One turn sends every row of this set to another row. A few are shown first. Where does it send the rows asked after them?
z_428: [-26  21  13   0  -4 -28  -5  13 -12  16   0  13   6 -15  13  -3  21 -16
  19 -20  -7  14   3  -7 -35   6]
z_479: [-24   3  15  17   8 -21  -6 -12  -1  -1  14  16 -11   0   1   3  19  20
   2  -4  -6  22 -18   6 -30  31]
z_912: [-30  27  13   2  -6 -26  -2   3 -14  10   7  21   0 -16  14  -3  14  -8
  23 -19  -3  19  -8 -12 -32  14]
z_652: [-15   2  21  13  14 -27   2 -17   7  -8 -15  -5 -18 -20  13  -9  26  14
   8   6 -14  39 -18  -2 -29  22]
z_756: [-29  -7  14  18   7 -26   7   5   1   9 -12  -3 -32  -4  -1 -17  27  29
  -5  -2  -9  33 -11   3 -24  33]
z_664: [-20   3  22  21  16 -26   1  -1  -5  17  -2  13 -32  -2   4 -19  45  24
   6  -8 -24  21 -13   5 -37  26]
z_638: [-20  19  -1  22  -7 -26 -36   5  -8  21 -17  13  -8 -22  18   4  35 -10
 -14 -16  -4  15  -7 -23 -37  12]
z_456: [ -7   7  20  22   7 -38 -19  12  -3  -5  10   3 -13 -19  -5  14  24  -8
 -13  -6 -10  31  -1  -2 -24  14]
z_501: [-33  22  -5  -1  -4  -4  -9   6  -4  20 -28   3  -9 -18  20 -22  26  -3
   9 -13  -1  31  -1 -28 -26  14]
z_395: [ -7   9  12  22  15 -21 -32  15  -3  14 -19  -2 -25 -21   2  -9  50  -6
 -20  -7 -19  33   1 -19 -30  12]
z_249: [-21  -1   7  12  23  -6  -7  -7  -1   8 -12   9 -30  -3  10 -13  42  15
 -16   5 -17  38  -9   4 -31  23]
z_233: [-17   5  19   4   4 -29 -19  -2   8  23 -10 -16   3 -27  -2 -11  40   3
   7  -6 -12  34  -1 -23 -25  22]
z_997: [-26  17  21   8  12 -30  -8  13  11  19 -31  17 -16 -11   5  -8  -6  -2
  18  -4  -8  18   8 -16 -38  35]
z_79: [-22   5  11   4   3 -27  -5  34  -7  12  -6   1 -18 -13 -11 -15  19  -2
  -6  -7  -8  39  11   3 -11  23]
z_674: [-24  12  12  21  16 -18 -20  15  13   9 -37  17 -26  -6   8   0  -2  -9
  -6   0  -8  21   6 -23 -40  26]
z_244: [-30   0   9   9   6 -14   3   7   1  12 -23  -3 -27  -2   1 -26  27  30
   3  -3  -4  34 -10  -4 -21  35]
z_412: [-17   2  22   9  19 -23   6 -19   5   5  -5   0 -16 -14  11 -13  38  17
   7   5 -17  36 -11   4 -32  25]
z_152: [-26  28   4  17  -1 -25  -7  31 -26   9 -19  26 -36 -13  16 -11  20  -7
  -1 -19  -7  25  -6  -9 -29  11]
z_862: [-22  11  17   4   6 -27 -21  17  -9  33  10  13  -6  -6 -11 -12  41   3
   8 -21 -19  17   1  -6 -28  23]
z_661: [-25  -6  14  21  12 -21  -7 -11   1   2   7  10 -22   1   2   6  30  23
 -14  -2  -9  27 -17   5 -32  29]
z_716: [-21  19  11  26 -13 -39 -14  17 -10   0 -18  -3 -11 -31  15   6  15  -9
  -9  -8   9  26  -3 -19 -28  18]
z_78: [-20  25  -2  23  -2 -17 -31  -3  -7  16 -14  17 -15 -14  20   8  36   0
  -3 -22  -4  12 -13 -27 -39   7]
z_20: [-23  16  18  23  12 -31 -18  14   9  13 -20  28 -22  -3   3   5  -6  -4
   5  -9  -9   8   3 -13 -43  29]
z_86: [-17   7  21  24  17 -22 -14  -6  -6  15  -6  16 -28   0   6  -9  48  23
   9 -13 -21  14 -21  -5 -43  21]
z_234: [-20  20   6  19 -10 -37  -8   6  -4  -6 -25  -1 -18 -30  19   8  10   0
   0 -10   9  33 -12 -19 -23  13]
z_960: [-23  24  13  17  -4 -28  -5  40 -23  10 -16  13 -23 -14  13 -11  22 -14
   0 -17  -2  20   6  -8 -32  10]
z_508: [-19   6   4  17  22  -5 -10   5  -9   1 -15  19 -40  -1  11 -20  34  10
 -15   2 -20  34 -11   6 -30  21]
z_815: [-28  15  -5  -5  -7 -15 -17   8  -1  26 -27   3   2 -23  18 -16  29 -13
   3 -13  -6  26   3 -19 -26  10]
z_69: [-21  14  21  13  20 -21 -23  -4  15  11 -28  15  -9 -13  12   7   2 -10
   7   0  -8  18   0 -26 -47  26]
z_339: [-23  20  21   9  23 -18 -22   8   7  26 -31  25 -18  -6  10  -9  12  -7
  12  -6 -16  14   5 -21 -49  29]

z_661 turns into z_412
z_674 turns into z_339
And these:
z_152 turns into z_78
z_862 turns into z_456
z_479 turns into z_652
z_960 turns into z_638

